Here are some rows, each followed by its group. Groups can overlap.
[-54 -51  28 -15  45   2   7  19 -27 -10 -16  41  26 -48 -48  14 -22   1 -34 -38  39  -5  10   4  11  17  -4 -19 -54
 -24  37 -13  29 -42  13  -8 -10   5  17 -25  -4 -27 -12 -15 -23 -53  -3 -56] A
[ -7   0   4  25 -25 -11  -8  12  10   3 -16   2 -23  -9   1  -2   7  -7  26  11 -26  -3  -2  14  -7   6  -8  37  15
  15 -11  10  16  16  16 -31  15 -31   0   2  13  -8 -24  -4  20  -2  17  20] B
[-42 -32  17   1   9  -6  -4  19 -13  -8 -13  33  15 -32 -38  11 -12   0  -5  -9  17   5  12  -2  12  12  -6  -1 -28
  -6  20  -3  26 -14  17 -15   0 -19  14  -8   6 -27 -20  -1  -8 -37   3 -26] B
[ -5   5   3  27 -25 -12  -9  10  11   3 -11   0 -17  -9   1  -2  10  -9  27  12 -28  -1   0  15   2   3  -7  39  18
  16 -14  10  19  19  13 -27  14 -32   2   0  14 -10 -22  -1  15  -2  18  24] B
[-17   1  23  10 -18 -15 -13   8  12  12  -2  18 -13 -20 -15  12   0 -15  20  -7  -3  -2   4  12   6  -2 -12  22  -2
   4  -3   8  10  -1  28 -27  20 -28  13  -5  16 -27 -28  -1   2 -25  21  12] C
[ 19  15 -40 -14 -38 -14   0   6  -2  -5  -1  -5   8  47   3 -14   5  41   5  51 -15  42  20 -42   0 -11  11 -19  33
 -25  -2   4 -37  14 -20   2 -21 -13 -17   2 -23  30  24  -1  13  33 -19  16] D
[-17  -9  -4  17 -24 -15  -6  23  -8 -10 -17  11  -6  -8 -15  -1   1  10  19  20 -13   9   3  -5  -6  11  -5  18   5
  -3  -4   3  12  15  16 -30   9 -35  -2  -3   3  -4 -24 -11  19  -9   8   3] A
[  9   6 -35   2 -31 -13   4  14 -23 -26   4   3  19  29  -3  -5 -10  44  15  49   0  31  24 -51 -15  -1  11 -27  11
 -43  -4  -5 -41  30 -15  -3 -10 -18 -17   2 -18  34   4 -12  25  29 -25  -1] E
[ 37   1 -23 -21  42  33   8 -19  26  28 -36 -57 -34  28  47 -49  53 -18 -69 -29 -47 -14 -44  60  41  11   7  30  35
  64  15  17  54 -39 -62  25 -55  61 -20  -5 -16  24  68   8 -35  34   3  14] B
[-39  -3  75 -55  19  -2 -17 -22  22  54  33  59   1 -32 -45  41 -20 -37 -25 -62  54  10   3   4  38 -27 -17 -26 -41
 -23  30   9   2 -80  47   9  11  14  46 -28  15 -78 -10  27 -55 -75  21 -19] F
[-13 -23 -29  13   4  -3  14  16 -44 -50  -2  10  43   1 -19   4 -30  38   7  31  25  11  29 -49 -24   9  11 -44 -23
 -42   4 -25 -29  30 -13  10  -3 -10 -15   4 -13  28  -6 -14  27  12 -31 -34] E
[ 51  30 -42 -84 -21  11   1 -33  31  44  -3 -22 -15  98  31 -42  32  39 -68  26 -17  67   1 -33  47 -27  20 -41  58
 -10  31  23 -26 -55 -64  38 -78  51 -19  -8 -50  41 101  30 -43  44 -29  21] D
[-44 -22  47 -20  15  -8  -9   2   2  23   3  47   8 -37 -44  23 -15 -14 -18 -40  30   6   4   8  24  -4 -10  -6 -34
 -15  29   3  20 -49  32  -9   5  -5  29 -21  12 -47 -18   3 -29 -60  11 -24] C
[ 24   4 -25  -7 -11   7  -3  -3  18  18 -30 -28 -23  34  24 -34  35   4 -25  13 -41  13 -16  17  26   2   4  22  44
  28   6  20  27  -9 -37  -2 -36   9 -14  -3 -13  23  38  11  -8  29   2  22] A
[-45 -57   2   4  42   6   9  28 -42 -38 -22  27  38 -40 -43   8 -26  19 -27 -16  36  -5  18 -12   2  23   1 -26 -52
 -29  32 -20  17 -11  -4  -2 -12   0   0 -11  -6  -3 -15 -20  -2 -27 -15 -63] D
[  0   8 -23  11 -32 -11  -1   8   2  -3 -17  -4  -6  20   2 -18   9  19  13  35 -28  22   7 -12   5   5   2  13  30
  -3  -4  10  -1  16  -6 -25  -9 -25 -12  -1  -5  18   2  -7  14  19  -2  19] A
[ 43  -3 -22 -34  58  46  14 -24  30  36 -42 -67 -36  35  56 -56  58 -18 -93 -41 -41 -16 -43  69  54  10  11  25  33
  71  22  18  72 -52 -81  44 -71  84 -20  -6 -27  32  89  17 -53  33  -2   5] B
[ 19   6 -13  20  -6   5  -1   4  16   9 -20 -32 -29  10  29 -25  31  -8  -4   4 -42  -8 -21  37  13  12  -1  42  30
  37 -10  13  34  12 -21 -14 -11  -1  -9   3   4  11  14   0   1  20  10  25] B
[  6   5 -27  11 -35 -12  -3  10   5  -7 -14  -4  -4  25   6 -17  10  25  10  42 -26  30  15 -19   7   1   2   8  28
  -7  -5   7  -1  19 -10 -21 -11 -25 -13   2 -11  17   6  -2  14  18  -7  15] D
[-48 -43  24  -6  27  -1  -1  19 -20 -10 -17  39  15 -40 -43  14 -18   3 -25 -29  29   1  13   1  15  13  -9 -10 -44
 -19  33  -8  29 -29   9 -10  -6  -6  12 -21   3 -27 -18  -7 -11 -47   1 -44] A
[ 11   6 -38  -4 -32 -10   8  10 -27 -28   4   3  18  33  -1  -5 -10  44  16  51   3  31  19 -54 -23  -4  10 -30   8
 -38  -7  -6 -47  28 -11   1  -6 -18 -20  12 -13  30   2  -7  29  28 -25   0] E
[  9   9 -32   1 -36 -11   2   5 -10 -13  -1   0  10  35   2 -15  -4  35  15  52 -10  34  14 -43  -8  -4   9 -18  25
 -25  -4   0 -27  20  -9  -8 -11 -19 -17   7 -14  28  10   0  19  24 -20  10] D
[  1   3 -25  12 -34 -15  -1  12   1  -6 -14  -3   0  22   1 -17   9  22  13  40 -26  26  14 -15   5   3   3  11  27
  -3  -4   8  -2  20  -5 -20 -11 -24 -10   2  -9  20   4  -4  13  16  -7  16] D
[ 21  17 -38  -9 -39 -10   2   1  -5  -5   1  -6   8  49   4 -16   3  42   6  51 -12  41  13 -44  -5  -9   8 -24  35
 -25  -2   4 -37  15 -18   1 -18 -12 -15   5 -23  33  23   5  15  33 -21  15] E
[ -2 -11 -30   8 -14 -10   8  17 -30 -37  -1   8  28  11 -14  -1 -18  39  16  39  11  18  24 -44 -24   5   8 -30  -2
 -37  -2 -13 -36  28  -8  -4  -4 -21 -14   6 -10  26  -6 -16  26  21 -23 -15] E
[ -36  -75  -28    6  102   28   43   22  -87  -92   -8    7   83  -40  -34   11  -57   41  -46  -25   76  -33   25
  -38  -44   35   21  -91  -91  -51   27  -62  -15    8  -41   56  -20   49  -16   -1  -30   44    2  -41   17   -5
  -59 -113] E
[ -5 -11 -27   9 -19 -11   3  20 -28 -33  -9   9  22   9 -13  -1 -15  36  15  40   3  19  22 -42 -16   2   9 -19  -1
 -25   1  -9 -26  28  -4  -1  -3 -25 -14   7  -8  22  -8 -10  27  16 -19 -12] D
[  2   7 -25  13 -34 -14  -2  13   0  -5 -14  -4  -8  21   3 -17  14  22  16  38 -26  25   7 -14   3   4   3  14  26
  -2  -3  10  -2  17  -3 -23  -8 -25 -11   4  -4  18   3  -5  14  13  -6  16] A
[-12  -9 -14  19 -26 -16  -2  20 -10 -14 -16   7   5   1 -10  -8  -1  22  20  32 -15  17  13 -12   2   9  -1  11  10
 -11  -2   3   1  22   4 -31   2 -32  -9   2   0   8 -16 -13  18   2  -4   2] A
[ 57  68  36  15   8  13  -7 -53  24  19  82 -33 -19  -7  57  42 -13 -65  60 -34  17 -68 -35  25 -60 -36  -5   2  -3
  25 -64 -11 -56  33  33  45  74  31  16  29  35 -15 -26  17  17  18  22  44] G
[-31 -19  10   8  -7 -13  -6  21 -11  -9 -16  25   6 -24 -25   7  -6   5   8  -1   5   6  13  -1   4   9  -5  10 -14
 -12  11   1  11  -2  17 -25   5 -27   4 -10   7 -16 -22 -14   5 -21   7 -12] A
[-40 -32  19   8   9  -8  -2  17 -10  -6 -13  32   9 -32 -33   9 -14   2  -8 -13  13   6  10   1   9  11  -6   0 -27
 -18  19  -3  24 -15  17 -22   0 -18  12 -16   4 -21 -22  -7  -4 -38   3 -26] B
[ 33   9 -11  26  28  24   7 -11  17   5 -17 -55 -27   0  46 -25  34 -30 -11 -19 -39 -42 -35  60   4  14   3  47  25
  66 -18   6  42  12 -29  10  -7  30 -17  14   7  19  21   1  -3  27  11  19] C
[ -48  -79  -10    1   96   24   35   29  -72  -72  -17   17   60  -51  -41    9  -47   32  -51  -37   67  -26   23
  -16  -21   36    9  -66  -88  -41   37  -49    7  -10  -32   31  -24   37   -8  -12  -21   17    0  -36    3  -26
  -43 -106] E
[  0  15  14  25 -18  -8 -10   0  12  12   3  -5 -21 -14  11   6   8 -24  33  -2 -20 -16 -15  25  -8  -1  -7  39  10
  19 -19  11   5  16  26 -20  30 -19   4   8  22 -15 -27  -4  13  -1  23  27] C
[  92    4  -18   27  127  101   45  -51   -6  -26   10 -127  -17  -20  122  -24   32  -81  -68 -111   -3 -127  -91
  124  -42   27   22   11  -30  117  -36  -39   46   15 -100  127  -13  127  -31   33   -1   63   67   -8  -14   76
  -11  -26] G
[-18 -25 -22  11   2  -8  11  21 -34 -40 -11  13  30  -6 -23   0 -23  35   7  24  16  10  26 -35 -20  12   7 -26 -18
 -34   2 -18 -17  21  -5  -4  -4 -16 -10   2 -12  19 -14 -25  23   5 -21 -30] D
[-14  16  43  -3 -15  -9 -16 -11  19  31  25  27 -14 -19 -13  28  -4 -29  17 -24   9   0  -5   9   9 -16 -13  13 -11
  -5  -2  11  -1 -16  40 -13  29 -15  26  -7  24 -44 -27  16 -11 -36  22  13] F
[-12  -6  -8  23 -29 -13  -4  20  -4  -6 -18   4  -7  -3  -7  -7   5  13  21  24 -22  12   6  -2   2   9  -4  23  14
   0  -5   8  11  20   9 -33   5 -37  -4   2   5   0 -19  -8  19   0   5   9] A
[-15   2  15  22 -23 -11 -10   5  11   7  -6  10 -12 -15  -6   8   6 -19  28   5 -14  -1  -1  10   1   2  -9  31   6
  11  -8   9  17  10  28 -26  22 -30   9  -3  18 -18 -30   0  10 -16  17  17] C
[ 30   9 -27 -20  -1  12   2  -8  23  23 -31 -34 -29  38  30 -38  42   4 -39   2 -39  13 -18  25  31   4   4  21  42
  32  10  20  29 -20 -45   0 -44  22 -19  -6 -16  24  51   6 -22  29   2  22] A
[  30   95  121 -117   -2    5  -40 -103   68  117  127   61   -7    9  -12   92  -40  -79    4  -93  103   -1  -22
  -25    0 -106  -15  -82  -34  -37    1   10 -110 -107   91   81   62   63   77   -4   31 -109    5   82  -79  -68
   30   31] G
[ 23   6 -17   5   7  14   5  -6  19  15 -30 -39 -31  16  36 -33  36 -12 -20  -3 -45 -10 -28  42  19  13   2  41  37
  48  -4  16  37  -2 -33  -1 -23  17 -16   1  -2  20  25   1  -5  28   9  24] B
[ -8  36  78 -51  -4  -8 -28 -38  41  66  68  46  -9 -16 -22  51 -18 -47   4 -56  50   2  -7   1  13 -48 -18 -24 -26
 -13   8  11 -31 -63  64  22  37  15  52  -9  20 -78 -12  39 -45 -60  26  15] F
[ 12  20   8  32 -14   0  -5  -3  17   8   3 -20 -22 -10  20   0  13 -25  30  -1 -26 -27 -12  30  -5   3  -7  42  17
  36 -26   8  16  28  12 -19  24 -14   2  13  21  -5 -18   5  13   7  22  31] F
[-19 -28 -27   7  21  -2  18  21 -52 -56  -3  12  44  -9 -22   7 -31  38   2  17  34   2  17 -42 -33  14  12 -46 -35
 -42   8 -29 -27  20  -9  13  -4  -2 -12   0 -16  29 -10 -28  24   2 -34 -46] E
[-17  -1  18   8 -21 -12  -9  11   9  11  -7  18  -8 -19 -16   9   0  -8  19   1  -7   0   5   7   8   1  -9  25  -1
  12  -2   9  16   2  29 -27  17 -30  10   4  16 -29 -26   6  -1 -18  21  10] C
[-53 -50  35 -17  39   3   2  18 -17  -1 -18  43  20 -47 -50  18 -19  -3 -35 -41  40  -2  12   4  24  12  -7 -17 -53
 -17  39  -9  34 -46  16  -5 -10   3  22 -22   0 -37 -13   0 -28 -57   2 -53] B
[-34   6  76 -60  14  -4 -20 -24  23  59  40  59  -5 -29 -41  45 -19 -36 -24 -67  53  11  -5   4  31 -32 -16 -25 -42
 -24  29   9  -4 -82  50  12  17  15  47 -28  17 -82 -10  28 -54 -75  23 -12] F
[ 17   9 -13  22  -2   3  -2   3  16   7 -20 -33 -30   5  30 -22  29 -12   0   2 -44 -13 -16  38   9  12  -2  46  30
  39 -11  15  30  13 -20 -14  -8   0 -11   1   5  11   9  -6   2  26  13  25] C
[-29 -44 -15  10  35   2  17  23 -46 -52 -10  18  41 -23 -34   4 -34  32 -13   1  33  -5  23 -29 -22  22   5 -40 -43
 -42  18 -29 -13  11 -14   1 -10   0  -7 -12 -14  18 -11 -26  18  -5 -27 -54] D
[ 13   6 -10  22 -11   1  -4   7  12   5 -22 -26 -22   1  23 -17  28 -13  10   6 -40 -14 -16  34   5   8  -3  45  25
  34 -14  12  26  19  -7 -18   3 -12 -11   6  10   6  -2  -6   8  18  17  26] C
[  48    2  -28  -64   37   34    5  -29   41   49  -37  -51  -37   58   44  -59   56   -1 -100  -29  -39   14  -34
   44   58    1   12    5   49   45   36   25   41  -72  -80   34  -87   77  -18  -15  -40   30  104   17  -61   38
   -5   12] A
[-18 -11  -1  19 -23 -14  -4  16  -6  -8 -19  13   0 -12 -13  -2   0   5  19  16 -16   9   8  -3   3   9  -4  23   7
  -5  -1   6  12  17  14 -31   9 -35  -3  -5   8  -6 -21 -10  15  -6   8   5] A
[ 43  75  56 -12  -9   6 -17 -58  35  41  93  -4 -13  -4  29  53 -15 -64  53 -37  30 -40 -26   6 -37 -51  -7 -11  -9
  10 -43   0 -63   3  58  43  73  27  30  24  36 -40 -23  34  -7  -9  25  43] G
[-42 -30  20   4  12  -6   2  16 -13  -5 -14  33  14 -32 -37  11 -13  -2  -5 -15  20   4   9   2   9  12  -8   0 -30
 -17  20  -5  23 -19  24 -22   2 -16  13 -17   5 -25 -22  -9  -8 -42   4 -27] B
[ 26   3 -13  12   6  12   0  -3  18  11 -28 -39 -28  10  31 -29  36 -16 -15  -9 -43 -18 -28  44  11  12   4  41  35
  42  -5  15  32   3 -27  -2 -18  14 -12  -1   1  20  21  -6  -3  30  12  22] C
[-47 -28  58 -38  28   2 -11  -4   5  28   5  56  12 -40 -52  29 -17 -21 -35 -54  46   5   5   5  32  -6 -15 -18 -50
 -12  42   2  29 -67  35   1  -1  10  37 -21   5 -61 -12  22 -46 -72  13 -37] C
[-50 -45  21  -7  32   0   2  21 -24 -13 -16  36  21 -42 -46  12 -20   3 -27 -25  30  -1  12   1  13  17  -5 -14 -46
 -17  32  -9  27 -28  13 -12  -8  -3  14 -16  -1 -25 -16  -7 -16 -44   0 -48] A
[-19 -12 -11  21 -21 -13   0  21 -11 -18 -15  10   3  -4 -13  -4  -6  19  17  30  -8  16  20 -16   4  12  -2   9   3
  -9   1   0   7  23   4 -25   1 -33  -4   0   0   4 -14  -3  17  -4  -4  -3] A
[  24   91  122 -117   -1    6  -34 -101   72  116  127   62   -8    8  -12   90  -40  -76   -2  -91  102    6  -15
  -25    9 -102  -17  -79  -38  -34    1    7  -98 -108   90   76   60   64   77   -5   26 -112    7   84  -82  -75
   28   29] G
[-20  -2  17  16 -20 -14  -7  10  12   9  -5  15 -10 -18 -13  10   1 -10  21   3 -10   4   9  10  13   3 -11  28  -1
  10  -3   7  17   8  24 -25  18 -29  13  -2  14 -26 -22   5   3 -22  16  14] C
[  2   0 -36   2 -23 -11   6  15 -29 -35   3   4  26  23  -8  -2 -16  43  19  48   9  22  24 -53 -25   1  10 -34   1
 -33  -1 -12 -42  30  -6   3  -4 -17 -14   8 -18  32  -2 -10  29  22 -25 -10] E
[-14   0  22  12 -20 -12 -13  11  11  11  -2  17  -9 -19 -13  11   2 -13  21   1  -4  -1   4   9   8  -1 -10  25   1
   7  -4  10  12   4  30 -25  19 -29  13   0  15 -26 -25   5  -1 -19  21  11] C
[  8   4 -31   2 -31 -16   4  13 -20 -21  -6   3  17  23  -5  -8  -4  38  17  44  -7  25  19 -42 -16  -2   7 -18  16
 -29  -4  -2 -36  25  -4 -10  -6 -24 -18   3 -10  29  -1 -15  21  26 -17   2] D
[ 32  25 -42 -44 -33  -4   2 -18  11  16   2 -12  -1  72  20 -29  17  38 -23  41 -18  55  10 -39  17 -16  14 -30  47
 -28   9  15 -41 -12 -37  13 -43  14 -20  -4 -32  40  57   6 -12  44 -24  21] E
[ -5  13  21  24 -22  -6 -13  -1  19  15   5   4 -16 -15   2  11   5 -25  31  -2 -12  -9  -3  16   5  -8 -13  29   5
  18 -16  10  14  14  27 -20  29 -24  10   7  22 -25 -28   9   7 -12  21  23] C
[ 36   2 -27 -41  22  22   6 -19  35  37 -34 -44 -31  48  38 -51  50   1 -73 -14 -40  17 -22  38  49   4  11  14  45
  37  23  23  37 -50 -62  18 -69  54 -17 -10 -29  29  77   5 -46  33  -4  15] A
[ -5 -10 -32  10 -13 -10   9  16 -29 -39   4   7  27  13 -11   1 -20  43  14  41  11  22  26 -49 -24   6  10 -34  -6
 -40   0 -16 -38  28  -6  -1  -3 -16 -15   5 -16  31  -6 -18  29  17 -27 -20] E
[-26  -4  17  14 -20 -14  -4  11   6   9  -7  18 -10 -19 -16   6  -4  -6  18   1 -10   6   8  10   9   5  -7  27  -1
   4  -3   7  21   5  23 -29  16 -30  10  -3  12 -22 -27  -2   6 -26  13   7] B
[ 24  14 -32 -24 -29   0  -4  -1  16  15 -20 -17 -14  50  20 -32  26  25 -20  32 -27  35  -6 -12  20  -6   7   3  42
   8   8  16   6  -9 -26   0 -34   2 -19   5 -24  24  39  12  -8  26  -8  21] D
[ 10  20  15  30 -17  -5 -11  -3  18  11  10 -10 -22 -11  17   8  10 -27  32  -1 -19 -22 -11  24  -6  -4 -11  39  13
  28 -25   8   7  23  21 -15  30 -18   8  10  24 -14 -25   6  11   4  24  30] F
[  75   50    8   43   55   41   12  -44    7  -14   59  -82  -13  -16   84   17   -1  -68   39  -46    2 -111  -53
   56  -72   -9    6   15   -9   62  -70  -23  -34   61   -7   68   59   64   -7   46   33   25  -12    1   25   57
   13   28] G
Which 3 other groups have their centres nearest to the centre of group G, nearest first?
F C B
Group D spreads out most along one direction. Which 3 other groups' directions of most spread are closest to that one, closest first?
A E B
Which 3 other groups have their centres nearest to the centre of group F, nearest first?
C B A
Which 4 groups are nearest to each row below, nearest first, going by the distance to the group's nearest row?
[  7  23  25  18 -18  -8 -11  -7  20  19  21  -2 -15 -15   6  15   4 -33  37  -7 -11 -20 -12  20  -5 -11  -8  31   8
  23 -22  10  -4  15  35 -11  37 -15  15  10  25 -23 -26  12   2  -7  25  31] F C B A
[ 21  17 -38 -16 -39 -10   1   1  -6  -5  -1  -6   9  49   7 -17   4  38   7  49 -13  38   9 -43  -9  -9  12 -21  34
 -30   2   6 -42  13 -14  -2 -18 -10 -17   2 -24  36  20  -1  15  38 -18  15] E D A B
[-40 -26  20   2   6  -9  -2  17 -13  -4 -15  33  13 -32 -35  11 -11  -4  -1  -9  15   3   3  -2   8   9  -6   4 -25
 -10  17  -3  24 -19  28 -21   6 -20  10 -14   6 -27 -23  -6  -5 -39   7 -21] B A C D
Which 5 groups are nearest to each row below, nearest first, going by the average distance to the group's rows?
[ -3  39  66 -35  -9  -8 -23 -37  39  55  63  34 -15 -14 -10  46 -15 -48  19 -47  33  -4  -7   6   2 -43 -17 -12 -17
  -9  -2  10 -34 -40  56  14  43   8  43  -8  25 -64 -19  30 -28 -45  26  22] F C B A G
[ -31  -75  -27    2  107   27   37   24  -90  -95   -4    8   79  -42  -35   12  -58   40  -47  -25   80  -34   24
  -36  -40   32   20  -90  -94  -51   31  -61  -19    5  -49   59  -25   51  -17   -4  -25   39    4  -40   11   -2
  -58 -115] E D A B C
Which 4 groups are nearest to each row below, nearest first, going by the distance to the centre of the group?
[ -2   1 -21  14 -31 -16  -2  16  -6 -13 -11   3   3  11  -4 -12   3  25  16  35 -20  21  16 -17  -1   4   4   9  19
 -13  -6   5  -9  23  -3 -26  -6 -31 -11   3  -3  16  -6 -13  16  16  -4  11] D A C E
[ -1   4 -12  22 -29 -14  -5  12   6   0 -18  -6 -13   5   7 -13  16   5  16  24 -33  11  -4   8   7   6  -3  31  26
  12 -10  11  20  19  -1 -27   1 -30  -9  -2   5   8  -8  -8  15   5   8  23] A C B D
[-20 -13 -17  19 -20 -16   2  21 -12 -22 -15  11  10  -2 -14  -3  -8  25  16  31  -8  19  21 -22  -3   7   1   1   2
 -12   2  -3   0  20   3 -20   1 -29  -8   2  -5  12 -14 -12  19  -1 -10  -5] D A E C
[ -5  -3 -25  15 -33 -15   0  16  -6 -14 -15   2   5  17  -4 -10   1  27  18  42 -16  25  16 -25  -4   3   2   1  19
 -11  -3   0  -7  24  -3 -18  -1 -31 -10   2  -9  18  -6  -5  23  11 -10   8] D A E C
Group C spreads out most along one direction. Which 3 other groups' directions of most spread are closest to that one, closest first?
F G B
Which 5 groups are nearest to each row below, nearest first, going by the distance to the group's nearest row?
[-32   4  77 -59  11  -4 -19 -24  29  61  39  57  -3 -29 -39  43 -19 -36 -21 -62  53   8   0   3  33 -34 -16 -26 -40
 -17  28   8  -3 -78  51  10  18  13  48 -20  17 -78 -10  34 -55 -77  23 -10] F C B A G
[ 23   7 -14   8   6  13   4  -2  18  12 -30 -39 -33  12  37 -29  34 -12 -16  -4 -44 -14 -20  44  17  14   2  45  32
  50  -8  15  40   3 -34  -4 -19  15 -16   6   0  16  23   0  -4  27  12  23] B C A F D
Which 5 groups are nearest to each row below, nearest first, going by the distance to the centre of the group?
[ -7  -9 -19  17 -26 -13   1  18 -15 -21 -15   8   9   7 -11  -7  -6  27  15  37 -12  21  15 -25  -6   9   3   1   8
 -17  -1  -2  -8  25   2 -21  -1 -30 -10   3  -4  12 -14  -6  23  12  -9  -2] D A E C B
Which 3 other groups have their centres nearest to the centre of group C, nearest first?
B A F
Which 3 other groups have their centres nearest to the centre of group D, nearest first?
E A B
Group E spreads out most along one direction. Which 3 other groups' directions of most spread are closest to that one, closest first?
D C A
Which 3 other groups have their centres nearest to the centre of group B, nearest first?
A C D
Group A spreads out most along one direction. Which 3 other groups' directions of most spread are closest to that one, closest first?
B D C
Which 4 groups are nearest to each row below, nearest first, going by the average distance to the group's rows?
[ -2  -8 -33  12 -12 -10  10  16 -35 -41   5   6  29  14 -10   1 -22  43  14  39  18  19  24 -51 -30   5   9 -39  -7
 -47  -3 -18 -38  30 -11   0  -4 -15 -14   2 -18  34  -3 -18  31  15 -29 -19] E D A C
[ 10   3  -7  29 -15   0  -5   4  15   4 -21 -22 -27   3  22 -16  24 -12  13  11 -42  -6 -12  26   6   9  -3  43  30
  34 -12  14  28  19  -6 -19   2 -15  -9   6  12   6  -4   1  12  19  12  23] C B A D
[-25  -5  28   1 -13 -12 -11   7  13  16  -3  27  -7 -23 -21  15  -5 -15  12 -10   4   3   9   6  13  -4 -10  18  -7
   5   4   8  16 -10  29 -22  16 -23  18  -6  13 -35 -24   7  -8 -29  19   5] C F B A
[-48 -43  27  -9  30  -1   1  18 -19  -6 -15  38  17 -41 -44  13 -19   0 -22 -29  33   2  11   3  15  12  -8 -10 -43
 -20  31  -9  26 -34  18 -11  -5  -6  16 -22   4 -30 -20 -13 -16 -50   1 -45] B A C F
[  5   4 -23   7 -32 -14   1  11   0  -5 -19  -4  -2  20   1 -15  10  21  15  35 -26  22  11 -10   0   6   4  14  28
  -6  -4   8  -3  18  -5 -25  -8 -25 -11   0  -7  18   2 -10  13  16  -3  17] D A C E
[ 28  25 -43 -29 -39 -12  -1  -6   0   0  10  -8   7  63  13 -19   5  45   0  50  -9  51  15 -50  -3 -20  13 -35  39
 -40   2   6 -57   2 -22   9 -27  -1 -18  -2 -31  40  37  -3  10  39 -27  17] D E A C
[ 17  14 -39  -5 -37 -13   2   5 -14 -17   7  -2  15  43   2 -10  -6  45  14  55  -5  37  16 -53 -15  -9  10 -29  24
 -34  -4  -2 -47  22 -11   0 -12 -15 -18   7 -21  33  13   0  25  31 -25   7] D E A C
[ -7 -20 -29  10   0  -7  11  19 -39 -47  -2  11  39   1 -19   3 -24  39   9  33  21  10  28 -46 -27   9  13 -35 -20
 -39   3 -22 -29  28  -7   4  -4 -12 -14   6 -15  28  -5 -18  20  12 -28 -29] E D A C
[ 31   2 -17   4  29  25   7  -9  24  17 -29 -53 -34  17  45 -38  43 -19 -38 -19 -44 -21 -35  58  26  13   3  39  30
  62  -1  13  52 -10 -48  12 -32  39 -18   1  -6  22  43   5 -18  27   5  16] B C A D
